128 stands for zero in the data rows.
Here are some points, one per row:
<53 135 65 147 42 88 109 123 130 79 134 71 114 110 160 139 131 65 134 150 130 204 160 133 128 119 106 66 194 137 150 177 188 74 197 105 106 138 216 151 106 179 106 87 95 88 129 180>
<187 102 125 202 146 144 48 85 121 88 63 163 184 59 142 91 142 171 211 125 138 115 118 49 128 91 95 127 179 166 81 152 45 130 48 104 180 127 204 106 127 99 171 98 123 140 132 179>
<90 98 96 120 161 163 135 225 157 123 45 211 20 89 163 98 98 31 164 64 129 111 131 93 119 125 139 131 136 99 147 126 83 164 168 100 113 108 170 141 137 115 180 129 97 111 110 86>
<105 171 128 80 170 143 8 76 120 136 95 172 41 137 95 121 120 90 90 173 126 154 82 105 127 158 155 182 109 101 213 115 83 104 134 154 196 162 154 199 184 171 168 129 88 101 109 146>
<116 35 108 41 132 220 101 156 105 136 110 54 75 145 99 122 85 117 191 130 89 135 104 129 150 153 70 126 95 87 61 131 140 95 83 120 240 148 141 157 103 137 115 82 112 141 156 180>
<134 132 104 56 59 94 142 77 186 154 127 122 112 109 123 112 144 100 194 134 144 47 105 124 153 113 120 163 139 146 141 141 141 222 147 68 190 83 94 110 180 164 76 118 123 189 99 177>
<110 114 112 106 171 97 118 158 149 177 177 98 136 96 178 189 163 169 146 136 141 159 170 154 42 88 31 168 44 124 186 130 101 146 118 142 110 119 165 82 137 112 126 176 133 114 126 190>
<105 135 127 107 100 166 92 135 179 110 74 138 37 119 167 121 186 123 214 125 173 164 111 54 176 187 104 159 151 219 210 120 136 96 102 214 157 153 189 118 76 135 95 141 225 139 145 197>
<113 108 189 151 98 142 173 49 136 95 195 204 47 147 137 154 111 134 208 140 141 202 138 129 165 81 112 127 155 88 113 94 106 180 159 15 154 185 156 141 125 97 99 137 157 106 172 171>
<58 92 108 146 105 130 139 138 140 121 23 208 123 96 48 82 76 99 71 143 166 170 141 234 193 125 90 147 115 182 133 113 140 195 84 128 137 133 143 87 144 133 157 111 127 134 145 255>
<134 41 117 121 120 184 157 96 102 106 169 161 149 135 182 114 89 110 164 112 70 87 178 117 142 115 224 130 139 156 202 153 158 147 96 136 82 95 192 173 104 48 127 142 93 112 80 210>
<138 80 90 201 96 155 115 112 215 102 108 130 73 71 65 134 121 143 172 192 76 175 134 108 103 66 122 188 168 148 59 167 150 187 193 188 182 38 147 135 225 85 117 131 173 113 155 151>
<138 117 177 123 159 179 103 135 134 57 144 121 109 44 163 128 123 81 163 199 168 119 105 179 95 255 129 124 125 205 124 77 146 149 232 166 150 154 159 159 175 59 134 125 89 163 145 221>
<141 32 109 141 177 83 157 46 132 53 64 68 89 92 58 123 131 157 86 127 138 113 129 122 174 182 122 111 102 113 130 134 135 176 142 114 147 168 170 135 118 88 91 192 141 55 110 148>
<181 95 194 126 150 226 103 175 161 102 92 123 110 104 155 126 110 133 81 119 117 138 168 114 162 127 87 219 179 177 138 146 148 132 178 72 135 134 38 65 100 151 75 87 67 84 167 100>
<90 71 95 214 84 149 78 175 101 79 152 141 119 155 152 234 126 89 87 125 110 95 66 118 142 140 115 134 96 139 127 175 72 191 139 120 137 174 132 135 111 85 71 146 170 159 142 126>
<112 116 197 112 158 158 61 121 134 176 96 91 100 157 127 130 143 114 118 71 114 131 93 165 97 108 169 147 168 77 93 142 173 215 188 200 152 158 232 19 83 154 148 128 118 146 154 185>
<110 131 134 115 195 69 205 126 102 126 89 185 111 192 95 206 95 143 203 196 112 116 83 53 104 160 131 76 163 166 92 190 147 144 182 137 124 123 138 121 106 162 204 155 119 114 151 188>
<64 112 198 94 101 117 142 108 172 23 94 107 127 123 114 156 119 138 150 116 48 86 173 97 154 228 154 97 133 69 114 120 50 139 99 132 107 69 191 72 223 205 89 90 191 134 134 175>
<83 116 77 130 102 130 75 125 178 136 166 104 171 118 118 110 96 102 174 79 159 75 153 132 133 160 177 120 217 123 161 149 142 144 164 89 153 212 102 95 141 81 191 194 227 75 119 149>
<113 91 97 160 139 146 126 165 130 139 66 75 113 125 105 106 45 112 187 110 179 60 118 134 101 146 68 123 172 130 157 52 46 134 211 168 137 68 183 176 97 134 105 108 153 136 207 147>
<148 111 52 122 118 145 152 92 99 176 66 129 134 91 166 152 168 179 93 174 118 175 185 141 145 135 190 137 137 104 80 109 53 69 205 125 85 123 101 127 120 88 140 82 168 132 110 149>
<120 145 140 156 113 102 166 96 165 103 105 75 187 163 80 116 68 47 126 111 180 161 139 77 139 106 150 164 53 149 102 187 79 98 194 149 190 117 145 107 52 121 94 147 101 156 69 205>
<77 87 117 143 104 104 97 163 37 96 148 160 106 121 107 66 196 126 176 91 180 124 79 71 134 175 80 119 115 105 126 124 159 162 170 150 112 54 110 53 149 52 107 55 133 59 105 123>
<126 172 156 212 77 141 93 94 112 139 103 93 41 176 125 147 154 95 110 170 188 76 162 152 142 134 130 106 183 153 55 138 110 173 96 149 121 100 124 171 136 149 104 142 112 144 79 188>
<109 144 105 213 193 135 165 108 154 87 82 150 138 59 112 118 155 110 137 58 110 122 172 129 88 169 103 95 150 80 115 136 193 153 108 85 185 126 108 194 134 185 160 142 171 228 117 183>
<83 131 128 164 164 131 40 82 161 152 87 125 61 180 145 88 106 130 216 103 78 131 156 129 137 130 122 23 60 118 133 117 131 95 184 103 101 150 47 67 113 46 94 119 105 176 120 201>
<88 184 136 120 204 186 123 152 89 159 130 108 116 84 66 213 130 96 113 96 160 91 120 88 125 101 145 49 84 180 153 164 121 104 127 92 173 120 130 128 150 73 117 18 222 101 148 144>
<228 135 160 179 107 123 96 179 159 139 160 154 14 60 98 118 87 162 106 152 169 137 161 157 114 154 114 32 136 81 173 151 129 67 93 134 184 78 149 85 92 103 91 121 126 125 89 118>
<102 175 122 95 140 124 131 165 230 65 159 66 107 118 79 105 169 119 165 122 97 116 66 158 177 134 104 130 156 175 54 148 79 114 107 65 97 90 156 125 106 119 196 123 130 74 59 236>
<75 139 164 19 135 125 125 64 107 125 102 139 109 119 72 121 159 103 163 109 122 121 192 226 104 158 127 159 184 143 140 157 76 109 172 126 179 81 199 150 46 74 133 111 174 158 172 75>
<193 163 98 105 73 219 148 153 139 52 137 134 115 141 93 136 119 106 134 120 95 153 147 104 103 121 84 59 92 139 149 44 76 216 158 185 110 184 146 86 111 134 191 105 149 161 124 98>
<77 124 129 167 67 102 161 150 140 159 99 68 102 91 106 174 113 174 138 124 121 161 67 111 161 160 146 140 177 127 132 120 72 141 116 134 178 156 128 97 151 68 138 163 94 183 84 140>
<134 183 46 121 133 149 58 170 144 128 127 190 122 145 45 125 111 151 195 90 93 163 145 136 103 189 91 169 140 131 113 164 86 108 117 155 85 161 136 132 142 147 73 147 87 117 166 149>
<90 49 200 197 132 151 112 178 94 139 154 113 110 100 70 79 143 193 169 131 144 148 119 107 150 95 180 134 93 194 154 89 115 90 163 81 56 151 152 146 126 210 127 166 159 168 128 132>
<68 89 139 114 69 102 93 114 187 47 89 171 98 119 148 158 98 180 116 48 212 136 169 105 30 145 141 92 107 208 42 128 139 139 134 114 170 158 138 148 127 133 124 139 51 105 113 98>
<150 173 204 183 82 163 186 123 109 124 108 107 128 142 129 104 148 82 158 28 96 179 74 200 112 155 85 140 141 126 126 125 107 81 129 177 186 135 159 175 185 72 115 165 110 81 180 137>
<89 50 106 165 145 116 115 117 175 180 117 109 104 174 126 132 176 55 135 174 119 107 192 155 145 124 104 43 114 222 139 127 63 147 88 128 128 98 138 80 157 105 152 175 99 98 200 89>
<108 138 47 170 173 119 174 118 137 48 130 155 107 135 153 137 120 92 175 139 199 107 87 195 164 103 226 137 85 111 96 94 152 87 111 168 142 125 99 91 93 171 76 160 170 85 170 107>
<108 108 128 115 95 128 123 81 166 105 72 137 90 19 118 113 141 132 185 128 137 128 59 180 169 150 92 130 96 152 118 255 105 114 138 153 63 141 127 129 163 121 141 110 109 235 135 58>
<102 115 175 163 87 25 144 140 161 121 115 174 147 157 96 145 100 128 179 157 107 104 176 114 164 120 120 174 143 142 117 102 182 93 103 208 166 218 106 132 139 101 161 60 118 141 104 101>
<133 88 152 81 127 98 62 169 91 100 91 152 167 85 83 172 179 6 165 166 118 206 137 92 128 136 165 90 158 97 135 97 133 139 87 93 139 81 86 90 101 78 101 182 118 157 141 152>
<76 133 124 154 162 134 141 74 114 126 142 76 80 125 169 84 32 111 150 150 132 167 124 98 141 185 71 158 172 170 100 134 109 181 72 136 156 81 79 106 124 141 195 120 186 158 77 83>
<151 91 126 97 169 166 116 149 168 96 47 100 184 201 133 61 160 142 211 200 167 184 97 189 106 145 144 80 147 94 173 164 93 198 132 132 149 163 172 156 162 132 97 80 173 111 69 80>
<121 136 70 81 157 196 179 118 172 171 138 135 118 142 101 133 124 156 126 101 174 174 82 108 127 171 169 81 191 178 150 109 115 117 131 138 148 86 152 91 195 109 87 131 41 187 185 155>
<211 129 132 53 92 123 71 130 74 182 83 140 131 150 145 161 76 79 168 87 139 138 130 122 194 149 140 96 98 144 77 117 183 93 143 75 88 119 218 96 219 129 142 182 216 116 115 117>
<176 151 149 101 156 87 100 170 87 160 165 119 131 35 127 70 129 131 196 109 150 139 168 106 201 164 149 81 111 140 87 165 78 220 145 156 138 135 108 172 121 146 123 137 75 79 218 164>
<122 30 167 134 60 198 106 123 157 168 185 219 138 121 100 108 103 105 135 187 182 114 104 163 80 157 106 88 97 104 100 171 74 84 141 141 123 99 94 101 106 144 174 145 150 89 132 191>
<60 166 139 122 145 208 87 117 181 135 158 150 185 136 109 97 150 136 86 158 155 124 133 69 226 140 69 116 124 83 92 110 178 121 127 148 144 82 215 157 117 71 146 173 109 165 163 71>
<63 121 150 86 130 122 121 62 123 124 86 167 152 37 133 127 75 146 137 139 68 88 49 127 140 54 84 37 189 177 122 89 129 147 149 185 128 132 97 141 97 146 70 167 167 56 68 141>
<61 161 113 157 128 166 186 160 101 164 140 177 93 83 124 40 131 72 129 214 64 120 130 117 77 172 144 114 137 186 75 130 90 116 156 108 234 225 231 50 121 130 76 155 113 129 126 121>
<173 82 105 85 109 76 161 98 112 79 134 152 99 155 132 48 186 108 48 95 102 99 99 101 111 82 119 80 174 163 125 161 105 91 164 167 147 196 103 140 154 137 150 127 175 176 158 203>
<162 95 144 129 194 103 105 120 229 190 187 167 128 128 109 91 99 51 101 90 123 176 65 116 104 188 131 150 157 159 83 83 84 134 101 147 63 131 168 165 86 114 55 36 184 129 145 130>
<146 79 99 143 138 120 100 201 140 125 184 229 136 145 165 143 125 181 135 91 100 160 150 180 209 162 100 85 120 210 122 126 89 138 210 145 252 77 125 145 118 147 105 161 163 124 72 164>
<88 171 143 57 83 142 133 216 161 144 99 147 132 137 146 85 108 161 117 165 156 125 143 93 101 161 144 117 107 94 95 142 127 149 118 128 120 131 113 197 126 41 96 170 208 131 178 172>
<103 78 125 129 116 200 181 104 168 189 130 172 78 70 74 154 210 67 199 100 170 114 204 102 160 137 88 99 120 120 93 109 99 119 151 187 114 190 106 120 152 135 112 141 121 77 67 158>
<146 136 105 163 48 113 129 68 181 176 50 134 118 106 130 133 160 138 141 117 50 125 63 124 118 191 161 143 65 152 111 115 158 175 112 121 165 107 148 149 44 143 189 79 131 72 156 146>
These points spread out most along one direction. For each point below, how far along it does it lie, from 0 to 99? The average is 50, and the first point in the table lies past the average. One standard deviation of the points above along it is 16.
<90 98 96 120 161 163 135 225 157 123 45 211 20 89 163 98 98 31 164 64 129 111 131 93 119 125 139 131 136 99 147 126 83 164 168 100 113 108 170 141 137 115 180 129 97 111 110 86> 30
<148 111 52 122 118 145 152 92 99 176 66 129 134 91 166 152 168 179 93 174 118 175 185 141 145 135 190 137 137 104 80 109 53 69 205 125 85 123 101 127 120 88 140 82 168 132 110 149> 48
<102 115 175 163 87 25 144 140 161 121 115 174 147 157 96 145 100 128 179 157 107 104 176 114 164 120 120 174 143 142 117 102 182 93 103 208 166 218 106 132 139 101 161 60 118 141 104 101> 73
<88 184 136 120 204 186 123 152 89 159 130 108 116 84 66 213 130 96 113 96 160 91 120 88 125 101 145 49 84 180 153 164 121 104 127 92 173 120 130 128 150 73 117 18 222 101 148 144> 30
<134 183 46 121 133 149 58 170 144 128 127 190 122 145 45 125 111 151 195 90 93 163 145 136 103 189 91 169 140 131 113 164 86 108 117 155 85 161 136 132 142 147 73 147 87 117 166 149> 29
<133 88 152 81 127 98 62 169 91 100 91 152 167 85 83 172 179 6 165 166 118 206 137 92 128 136 165 90 158 97 135 97 133 139 87 93 139 81 86 90 101 78 101 182 118 157 141 152> 37
<75 139 164 19 135 125 125 64 107 125 102 139 109 119 72 121 159 103 163 109 122 121 192 226 104 158 127 159 184 143 140 157 76 109 172 126 179 81 199 150 46 74 133 111 174 158 172 75> 36
<68 89 139 114 69 102 93 114 187 47 89 171 98 119 148 158 98 180 116 48 212 136 169 105 30 145 141 92 107 208 42 128 139 139 134 114 170 158 138 148 127 133 124 139 51 105 113 98> 66
<89 50 106 165 145 116 115 117 175 180 117 109 104 174 126 132 176 55 135 174 119 107 192 155 145 124 104 43 114 222 139 127 63 147 88 128 128 98 138 80 157 105 152 175 99 98 200 89> 42
<110 114 112 106 171 97 118 158 149 177 177 98 136 96 178 189 163 169 146 136 141 159 170 154 42 88 31 168 44 124 186 130 101 146 118 142 110 119 165 82 137 112 126 176 133 114 126 190> 35
<61 161 113 157 128 166 186 160 101 164 140 177 93 83 124 40 131 72 129 214 64 120 130 117 77 172 144 114 137 186 75 130 90 116 156 108 234 225 231 50 121 130 76 155 113 129 126 121> 43
<63 121 150 86 130 122 121 62 123 124 86 167 152 37 133 127 75 146 137 139 68 88 49 127 140 54 84 37 189 177 122 89 129 147 149 185 128 132 97 141 97 146 70 167 167 56 68 141> 72
<134 132 104 56 59 94 142 77 186 154 127 122 112 109 123 112 144 100 194 134 144 47 105 124 153 113 120 163 139 146 141 141 141 222 147 68 190 83 94 110 180 164 76 118 123 189 99 177> 75
<77 87 117 143 104 104 97 163 37 96 148 160 106 121 107 66 196 126 176 91 180 124 79 71 134 175 80 119 115 105 126 124 159 162 170 150 112 54 110 53 149 52 107 55 133 59 105 123> 36
